In the data rows, 128 means zero.
Some points:
[125. 133. 118. 106. 85. 150. 89. 141. 129. 138. 98. 97. 93. 134. 119.
 175. 142. 160. 117. 160. 112. 111. 159. 108. 136. 85. 126. 114. 143. 142.
 154. 155. 167. 156. 210. 195. 188. 201. 102. 117. 169. 103. 78.]
[125. 69. 166. 98. 185. 131. 190. 190. 136. 91. 119. 138. 121. 211. 234.
 154. 159. 95. 155. 154. 96. 141. 178. 140. 109. 163. 195. 78. 137. 136.
 144. 186. 173. 128. 66. 93. 165. 155. 162. 146. 140. 80. 103.]
[178. 60. 83. 131. 134. 117. 133. 118. 129. 93. 149. 140. 106. 80. 134.
 64. 107. 117. 73. 160. 154. 119. 116. 99. 151. 122. 106. 122. 134. 108.
 100. 142. 137. 108. 98. 98. 179. 133. 105. 109. 162. 168. 148.]
[97. 195. 102. 174. 112. 117. 108. 62. 77. 169. 69. 121. 103. 112. 88.
 143. 130. 101. 105. 174. 52. 142. 158. 205. 62. 28. 187. 119. 98. 91.
 145. 93. 81. 127. 159. 100. 94. 94. 204. 99. 136. 135. 78.]
[158. 121. 115. 163. 131. 136. 68. 149. 176. 58. 145. 118. 107. 133. 108.
 93. 166. 107. 169. 192. 142. 104. 61. 102. 190. 103. 131. 123. 146. 88.
 79. 125. 173. 80. 52. 78. 122. 110. 108. 92. 136. 89. 157.]
[105. 141. 161. 125. 185. 131. 94. 115. 154. 135. 131. 198. 163. 100. 101.
 108. 150. 198. 129. 80. 123. 128. 113. 187. 165. 161. 177. 89. 111. 152.
 82. 109. 129. 125. 131. 120. 72. 106. 131. 125. 140. 57. 126.]
[109. 108. 142. 115. 141. 199. 127. 166. 131. 114. 124. 114. 168. 128. 102.
 95. 98. 146. 81. 130. 136. 108. 107. 108. 138. 20. 118. 117. 131. 102.
 153. 59. 58. 114. 141. 108. 119. 161. 99. 153. 146. 115. 105.]
[179. 141. 149. 110. 124. 165. 125. 124. 93. 157. 99. 118. 141. 148. 165.
 200. 128. 133. 108. 133. 89. 119. 126. 151. 165. 139. 131. 158. 131. 125.
 128. 167. 138. 108. 175. 114. 112. 80. 146. 108. 133. 174. 165.]
[167. 151. 99. 110. 169. 132. 116. 117. 125. 130. 115. 121. 119. 152. 59.
 131. 141. 148. 103. 109. 113. 141. 146. 124. 53. 126. 153. 166. 123. 150.
 121. 130. 129. 149. 136. 123. 86. 122. 120. 158. 92. 124. 107.]
[67. 29. 111. 80. 100. 28. 145. 140. 107. 107. 108. 77. 46. 171. 216.
 85. 35. 135. 51. 133. 82. 84. 74. 71. 125. 69. 107. 142. 174. 103.
 202. 111. 66. 136. 159. 221. 157. 117. 100. 91. 133. 172. 160.]
[90. 149. 146. 151. 100. 104. 63. 53. 92. 165. 138. 124. 146. 84. 99.
 119. 138. 105. 97. 92. 123. 142. 151. 157. 98. 117. 160. 173. 103. 148.
 169. 145. 126. 129. 111. 74. 92. 147. 124. 115. 119. 56. 127.]
[110. 167. 118. 109. 97. 119. 128. 110. 86. 104. 94. 171. 126. 127. 118.
 137. 122. 140. 181. 115. 170. 124. 98. 134. 131. 98. 108. 167. 123. 117.
 189. 128. 168. 205. 115. 138. 142. 173. 112. 139. 123. 129. 82.]
[85. 127. 112. 74. 186. 117. 187. 169. 135. 166. 71. 124. 91. 150. 211.
 171. 124. 124. 157. 140. 109. 155. 92. 121. 126. 170. 117. 163. 161. 180.
 126. 202. 147. 88. 110. 104. 131. 102. 123. 129. 161. 158. 148.]
[126. 116. 115. 163. 127. 148. 123. 144. 123. 121. 130. 124. 132. 125. 96.
 144. 130. 159. 100. 105. 143. 121. 172. 114. 103. 130. 104. 170. 115. 136.
 101. 130. 98. 113. 115. 145. 145. 121. 142. 219. 149. 101. 74.]
[147. 150. 166. 169. 138. 116. 115. 98. 236. 139. 163. 104. 162. 178. 152.
 101. 119. 64. 147. 92. 172. 147. 135. 160. 132. 143. 76. 110. 125. 172.
 97. 88. 99. 109. 105. 170. 122. 170. 99. 129. 185. 229. 183.]
[168. 82. 111. 106. 96. 154. 91. 154. 112. 150. 115. 79. 160. 103. 150.
 93. 145. 163. 142. 223. 109. 139. 128. 179. 150. 154. 119. 70. 147. 153.
 110. 114. 18. 146. 114. 142. 156. 132. 134. 159. 93. 156. 133.]
[162. 167. 208. 147. 113. 105. 192. 46. 199. 147. 192. 132. 215. 152. 79.
 125. 105. 119. 164. 95. 253. 170. 155. 176. 128. 74. 156. 61. 153. 129.
 80. 155. 195. 76. 128. 166. 61. 90. 103. 217. 85. 87. 159.]
[137. 85. 79. 111. 138. 117. 147. 123. 156. 141. 132. 130. 67. 121. 134.
 162. 100. 114. 117. 198. 114. 142. 106. 87. 131. 145. 102. 92. 133. 91.
 64. 108. 147. 157. 81. 79. 178. 106. 107. 84. 176. 101. 147.]
[113. 169. 152. 140. 95. 142. 121. 147. 110. 141. 134. 136. 146. 118. 119.
 138. 92. 168. 116. 161. 112. 158. 135. 121. 118. 106. 169. 182. 125. 111.
 113. 125. 115. 123. 120. 134. 143. 170. 117. 124. 116. 166. 108.]
[135. 113. 98. 145. 145. 78. 176. 138. 182. 118. 123. 147. 137. 141. 98.
 132. 121. 139. 109. 130. 127. 148. 109. 95. 169. 122. 138. 92. 128. 113.
 159. 122. 97. 162. 110. 115. 168. 99. 136. 67. 131. 119. 197.]
[126. 155. 171. 146. 114. 115. 82. 159. 96. 154. 154. 148. 127. 111. 77.
 121. 155. 94. 121. 52. 107. 123. 157. 135. 70. 162. 149. 113. 149. 121.
 127. 148. 111. 207. 156. 119. 113. 87. 139. 146. 114. 90. 106.]
[188. 92. 107. 178. 121. 146. 88. 139. 130. 117. 158. 119. 95. 121. 155.
 85. 127. 155. 132. 192. 177. 109. 72. 92. 152. 140. 81. 113. 116. 116.
 144. 130. 164. 59. 47. 92. 103. 97. 155. 68. 86. 138. 90.]
[130. 182. 99. 123. 130. 109. 161. 144. 149. 88. 133. 103. 136. 131. 202.
 161. 123. 121. 253. 71. 146. 102. 148. 13. 181. 178. 114. 124. 141. 153.
 131. 128. 81. 118. 197. 75. 83. 151. 202. 115. 106. 175. 183.]
[91. 109. 146. 94. 81. 150. 157. 138. 129. 78. 166. 168. 125. 99. 77.
 160. 148. 112. 162. 121. 134. 82. 152. 163. 124. 148. 106. 159. 110. 133.
 212. 63. 183. 147. 141. 157. 146. 140. 96. 167. 121. 164. 112.]
[118. 177. 129. 130. 131. 132. 155. 114. 70. 148. 163. 123. 134. 134. 115.
 112. 155. 124. 140. 48. 118. 133. 120. 151. 107. 173. 117. 186. 156. 154.
 121. 105. 135. 164. 177. 143. 128. 113. 178. 112. 132. 110. 90.]
[92. 136. 142. 118. 115. 149. 126. 139. 104. 123. 116. 156. 159. 112. 126.
 138. 133. 94. 140. 123. 135. 97. 166. 127. 104. 190. 80. 154. 80. 147.
 147. 119. 143. 140. 130. 190. 111. 132. 127. 112. 132. 133. 181.]
[97. 157. 97. 153. 170. 128. 158. 132. 132. 136. 162. 122. 136. 100. 124.
 168. 122. 107. 105. 136. 139. 118. 139. 124. 142. 143. 116. 105. 123. 103.
 130. 147. 151. 115. 136. 140. 141. 141. 95. 144. 110. 125. 99.]
[146. 107. 158. 104. 156. 155. 113. 111. 109. 126. 78. 82. 92. 86. 134.
 110. 132. 137. 111. 146. 142. 136. 134. 131. 123. 131. 146. 129. 87. 106.
 111. 113. 126. 115. 113. 144. 138. 113. 121. 150. 114. 147. 120.]
[140. 122. 110. 141. 93. 123. 135. 134. 104. 157. 133. 177. 156. 150. 119.
 86. 163. 134. 129. 48. 83. 168. 108. 140. 131. 174. 123. 120. 111. 133.
 73. 165. 157. 107. 179. 137. 114. 150. 125. 118. 73. 109. 146.]
There is one direction along which these points spread out most. Take the direction at right angles to it along which they spread out most. Go by this last direction. How far along it is each point below, from 0 to 99? 50 is the average, and the first point above lies past it. One standard deviation of the points above along it is 16.
[90. 149. 146. 151. 100. 104. 63. 53. 92. 165. 138. 124. 146. 84. 99.
 119. 138. 105. 97. 92. 123. 142. 151. 157. 98. 117. 160. 173. 103. 148.
 169. 145. 126. 129. 111. 74. 92. 147. 124. 115. 119. 56. 127.] --> 62
[135. 113. 98. 145. 145. 78. 176. 138. 182. 118. 123. 147. 137. 141. 98.
 132. 121. 139. 109. 130. 127. 148. 109. 95. 169. 122. 138. 92. 128. 113.
 159. 122. 97. 162. 110. 115. 168. 99. 136. 67. 131. 119. 197.] --> 42
[97. 195. 102. 174. 112. 117. 108. 62. 77. 169. 69. 121. 103. 112. 88.
 143. 130. 101. 105. 174. 52. 142. 158. 205. 62. 28. 187. 119. 98. 91.
 145. 93. 81. 127. 159. 100. 94. 94. 204. 99. 136. 135. 78.] --> 84
[168. 82. 111. 106. 96. 154. 91. 154. 112. 150. 115. 79. 160. 103. 150.
 93. 145. 163. 142. 223. 109. 139. 128. 179. 150. 154. 119. 70. 147. 153.
 110. 114. 18. 146. 114. 142. 156. 132. 134. 159. 93. 156. 133.] --> 53
[147. 150. 166. 169. 138. 116. 115. 98. 236. 139. 163. 104. 162. 178. 152.
 101. 119. 64. 147. 92. 172. 147. 135. 160. 132. 143. 76. 110. 125. 172.
 97. 88. 99. 109. 105. 170. 122. 170. 99. 129. 185. 229. 183.] --> 25
[126. 155. 171. 146. 114. 115. 82. 159. 96. 154. 154. 148. 127. 111. 77.
 121. 155. 94. 121. 52. 107. 123. 157. 135. 70. 162. 149. 113. 149. 121.
 127. 148. 111. 207. 156. 119. 113. 87. 139. 146. 114. 90. 106.] --> 61
[97. 157. 97. 153. 170. 128. 158. 132. 132. 136. 162. 122. 136. 100. 124.
 168. 122. 107. 105. 136. 139. 118. 139. 124. 142. 143. 116. 105. 123. 103.
 130. 147. 151. 115. 136. 140. 141. 141. 95. 144. 110. 125. 99.] --> 47
[92. 136. 142. 118. 115. 149. 126. 139. 104. 123. 116. 156. 159. 112. 126.
 138. 133. 94. 140. 123. 135. 97. 166. 127. 104. 190. 80. 154. 80. 147.
 147. 119. 143. 140. 130. 190. 111. 132. 127. 112. 132. 133. 181.] --> 53
[67. 29. 111. 80. 100. 28. 145. 140. 107. 107. 108. 77. 46. 171. 216.
 85. 35. 135. 51. 133. 82. 84. 74. 71. 125. 69. 107. 142. 174. 103.
 202. 111. 66. 136. 159. 221. 157. 117. 100. 91. 133. 172. 160.] --> 79
[130. 182. 99. 123. 130. 109. 161. 144. 149. 88. 133. 103. 136. 131. 202.
 161. 123. 121. 253. 71. 146. 102. 148. 13. 181. 178. 114. 124. 141. 153.
 131. 128. 81. 118. 197. 75. 83. 151. 202. 115. 106. 175. 183.] --> 34
[85. 127. 112. 74. 186. 117. 187. 169. 135. 166. 71. 124. 91. 150. 211.
 171. 124. 124. 157. 140. 109. 155. 92. 121. 126. 170. 117. 163. 161. 180.
 126. 202. 147. 88. 110. 104. 131. 102. 123. 129. 161. 158. 148.] --> 44
